(in the rows, 128 means zero)
The rows of Y fall into a few groups, which share some directions, and each row is roughly a mix of its group's hidden directions, except some rows that fit no group.
Y, 155 rows:
[[ 97 115 142 137 121 130 164 144 178 103]
 [117 135 100 108 125 100 170 156 166 125]
 [130 130 158 116 102 134 158  98 150  82]
 [133 151  94 128 167 156 122  94  98 138]
 [101 121 129 153 158  77 154 126 131 152]
 [135 172 113 100 146 134 124 102  84 116]
 [132  94 112 147 112 141 120 102 157  79]
 [149 124 108 126 149 150 112  69 103 124]
 [102  96 136 132 101  87 132 170 113 125]
 [144 148 138 175 103 151  89 150 122 128]
 [153  92 145  99 102 122 126 121 111 173]
 [141 107 139 120 107 175  89 131  94 128]
 [151 173 108 132  88 142 109 119 102 111]
 [138 146 156 166  98  83 118 126 108 124]
 [127  78 124 139 158 115  98 135 134 166]
 [122 113 101  87  89 130 152 137  98 106]
 [118 143 150 151 104  66 141 138 115 128]
 [ 93  98 111 139 102 122 147 140 173 107]
 [114  90 128 141 164 137 140 146 174 146]
 [112 161 140 121 175 145  99  98 111 120]
 [104 135 134 144 112  61 146 134 119 133]
 [110 174 117  88  99 148 117 148 117 140]
 [131 112 155 110 132 179 124 106  87 126]
 [126 169 177 153 136 116  98 123 133 143]
 [130 142 108 111 120 109 169 172 161 141]
 [137 124 176 116  90 157 140 136 136 160]
 [170 113 132 168 140 104 114 142 109  94]
 [155 176 109  93 134 128 144 151 118 153]
 [114 170  96 113 164 100 116 135 127 155]
 [126 177 102 101 125 127 153 151 114 159]
 [151 117 127 123 110 177  79 137 112 131]
 [171 125 112 165 126 117 143  89 142 102]
 [100 140 123 127 114  67 121 159 141 135]
 [ 99 105 127 121  97  86 118 171 124 118]
 [158 148  92 139 107 147 105 129  91 102]
 [172 136  97 108 110 120 102 127 101 158]
 [156 152 118 110 115 142 180 151 156 125]
 [140 113 110 168 100 150 167 117 158 133]
 [152 121 102 134 145 149 102  77 100 124]
 [166 127 128 160 153 111 103 130  97  94]
 [130 140  95 132 147 160 129  74 109 113]
 [127 120  88 134 176  93 139 130 104 113]
 [148 104 120 128 143 114 139 106  94  75]
 [120 124  74 147 154 126 163 122 103 115]
 [113 104 100  93 160 168 137 131 152 125]
 [131 180 134 109 101 131 166 147 134 109]
 [120 140 162 164 153 135 118 125 177 146]
 [105 109 110 154 140 126  82 112  95 103]
 [133  94 114 112 139 105 153 179 152 128]
 [163 145 137 165 155 113  91 146 112 112]
 [130  97 112 133  82 132 150 129 132  81]
 [150 137 122 105 114 152  96 164 114  86]
 [135 106 139 121 122 176  84 125  95 136]
 [119  88 137 110 113  95 162 159 146 146]
 [169 161 128 167 142 126 121 123 167 121]
 [150 170 159 162 116 112  95 144 127 136]
 [149 138 118 142  98 117 139 139 188 149]
 [133 140  91 115 167 134 106 112  92 156]
 [104 156 118 118  94 105 136 118 169 160]
 [119  95 122 135 146 130 143 167 176 150]
 [145 109 113 143  77 149 149 137 152  98]
 [155 108 118 147  87 143 168 142 156 128]
 [ 91  91 159 127  93  94 128 129 132 137]
 [130 145 182 165 134 106 106 127 140 147]
 [157 124 138 161 155 116 104 120  95  89]
 [149 114 108 157 171 131 169 134 113 150]
 [101 147 117 127 156  93  84 103 138 115]
 [139 109  98 101 107 122 139 133  80  96]
 [120 118  93  74 141 114 163 114 129 136]
 [117 130 179 104 139 146  91 122  96 129]
 [161 172  84 113 142 152 131 122 114 124]
 [138 142 118 121  77 134 119 118  78 109]
 [123 102  80 110  96 154 143 158 129 135]
 [155  92 121 158 152 150  96  96 127 136]
 [147 128 178 118 112 131  82 136 156 125]
 [133 103  97 102 146 184 119 127 146 123]
 [164 159 113 125 158 151 108 108  99 105]
 [116 130  77 132 164 107 142 127  98 107]
 [131  85 114  97 138  98 160 140 109 104]
 [132 134 168 126  82 166 113 125 153 141]
 [ 92 115 141 130 143 131 166 137 176 108]
 [ 99 136 119 152 103 139 156 153 162  93]
 [157 118 165 130 117 142  80 138 149 101]
 [126 145 158  95  98 118  81 138 150 118]
 [173 167 101  91 133 136 143 139 133 133]
 [115 118 146 124 152 158  80 110  98 149]
 [146 117 138 148  76 154 134 127 170 121]
 [108 145 116 111 117 134 171 179 111 115]
 [101 128 115 161 103 145 153 146 164  97]
 [103 152 127  87 109 106  86 133 127 104]
 [115 140 148 139 136 128 111 164 163 177]
 [125 144 100 123 168 141 112  98  87 149]
 [144  76 164 148 112 145 140 117 125 103]
 [ 87 144  94 117 130  91 157 109 124 146]
 [108 127  89 139 160 130 165 116  89 134]
 [109 124 119 103 102  95 172 163 135 123]
 [129 151 134 131 126 119 117 174 166 171]
 [152 142  93 166 141 109 141 123 151 167]
 [108 111 114 130  96  83 110 168 138 114]
 [121 116 153 156 116 111 114  88  80 122]
 [120 172  84 130 166 115 111 131 134 144]
 [120 105 116 132  95 126 153 143 183 108]
 [145 168 149 152 139 117  82 139 156 124]
 [123 128 121  84 163  95 159  98 132 130]
 [114 132 158 128 112 100 134 187 138 148]
 [ 99  85 110 169 126 134 100 103 120 124]
 [155 124 164 123 133 135  72 141 142 104]
 [112  98 122 115 117  95  90 113  91 149]
 [147 111 140 120 102 176  90 131  99 119]
 [132 102  77 113  95 127 160 142 141 118]
 [121 149 178 145 158 104 106 135 141 154]
 [132 143  89  98 129 125 137 163 157 165]
 [159 144 142 176 153 120  91 145 126 121]
 [114 123  81 158 167 120 146 106 110 115]
 [155 102 130 110 156 122  97  88 104 147]
 [149 157 144 108 107 130 171 155 155 148]
 [127  76 150 143 125 128 112  89 142 101]
 [149 104 106 164 148 153 174 129 111 132]
 [118 100 143 120 105 103 163 150 166 154]
 [163 113 118 154 105 109 161  95 145 103]
 [135 114 148 117 153 113  96 103  86 161]
 [149 133 112 113  83 124 174 155 138 113]
 [124 147 122 115 125 117 123 173 158 179]
 [136 117 151 175 109  98 129 105  91 125]
 [175 110 149 162 127 157 117 138 159 125]
 [132 129 163 131 119 149 162  95 155  90]
 [125 172 136 136 108 154 102  90 100 119]
 [126 121  86 128 164 134  94 105  95 142]
 [118 110 103  84  92 128 158 126 103 111]
 [117 112 151 125  67 128 151 117 157 135]
 [150 110 119 124 154  86 144 169 155 140]
 [143 169 143 138 166 141  96 126 164 130]
 [164 169 143 164  96 114 109 127 126 123]
 [146 123 106 132 148 159 123  70 120 108]
 [157 144 122 149 100 101 166 145 155 105]
 [127 151 165 155 107  79 131 136 105 137]
 [122 162 168 126 177 140 105 119 140 134]
 [110 118 138 121 109  89 159 180 131 131]
 [107  94  93  90 146 146 156 112 124 115]
 [ 88  83 148 138 124 110 113 101 127 101]
 [107 102 159 122 170 109 150  92 140 126]
 [130 126  99 129  91  91 136 164 157 111]
 [120 156 102 125 184 116 128 131 105 156]
 [108 102  66 124 141 114 133 124 153 142]
 [121 182 120 126 118 135 150 151 102 164]
 [115 117 136 166 135 142 145 169 174 126]
 [129 116 154  97 120 180 103 139  99 125]
 [122 114 155  81 123 140  84 135 110 150]
 [136 135  80 151 142 131 177 135 129 151]
 [ 96 136 124  86 171 146 107 138 147 145]
 [157 168 137 154 152 136  95 117 160 127]
 [131 123  93 127 114  70 139 130  96 113]
 [168 170 104 127 118 145 122 140 169 131]
 [149 100 131 150  96 171 167 134 126 121]
 [159 161 121 151 149 148  89 106 153 134]]

Here is one row from each group, named. Which group is each of the other rows in?
[169 142 109  87 132 110 124 158 130 159]	U
[156 155  93 155 133 119 108 126 174 131]	V
[ 93 108 105  78 131 144 158 121 136 141]	F
[120 109 107 153 176 112 159 108 103 136]	Z

[117  94 157 126 135  95 156 151 164 144]	F
[114 170 107  98 160 104 111 143 114 151]	Z
[106  98 113 113 100  99 148 175 135 118]	V
[169 120 141 135 142 155  88 151 127  95]	Z
[122 113  81 100 127 133 168 149 156 135]	V
[122 107  83 101  90 148 149 152 129 136]	F
[142 108  93  91 122  93 167 136 135 140]	F
[108 166 122 125  96 134 165 147 143  93]	U
[122 134 159 154 108  75 146 147 106 138]	V
[157 166 106 109 117 143 136 146 175 116]	V
[132 116 181 121  83 150 125 125 147 142]	Z
[109 145 117 133 150  81 172 123 154 134]	V
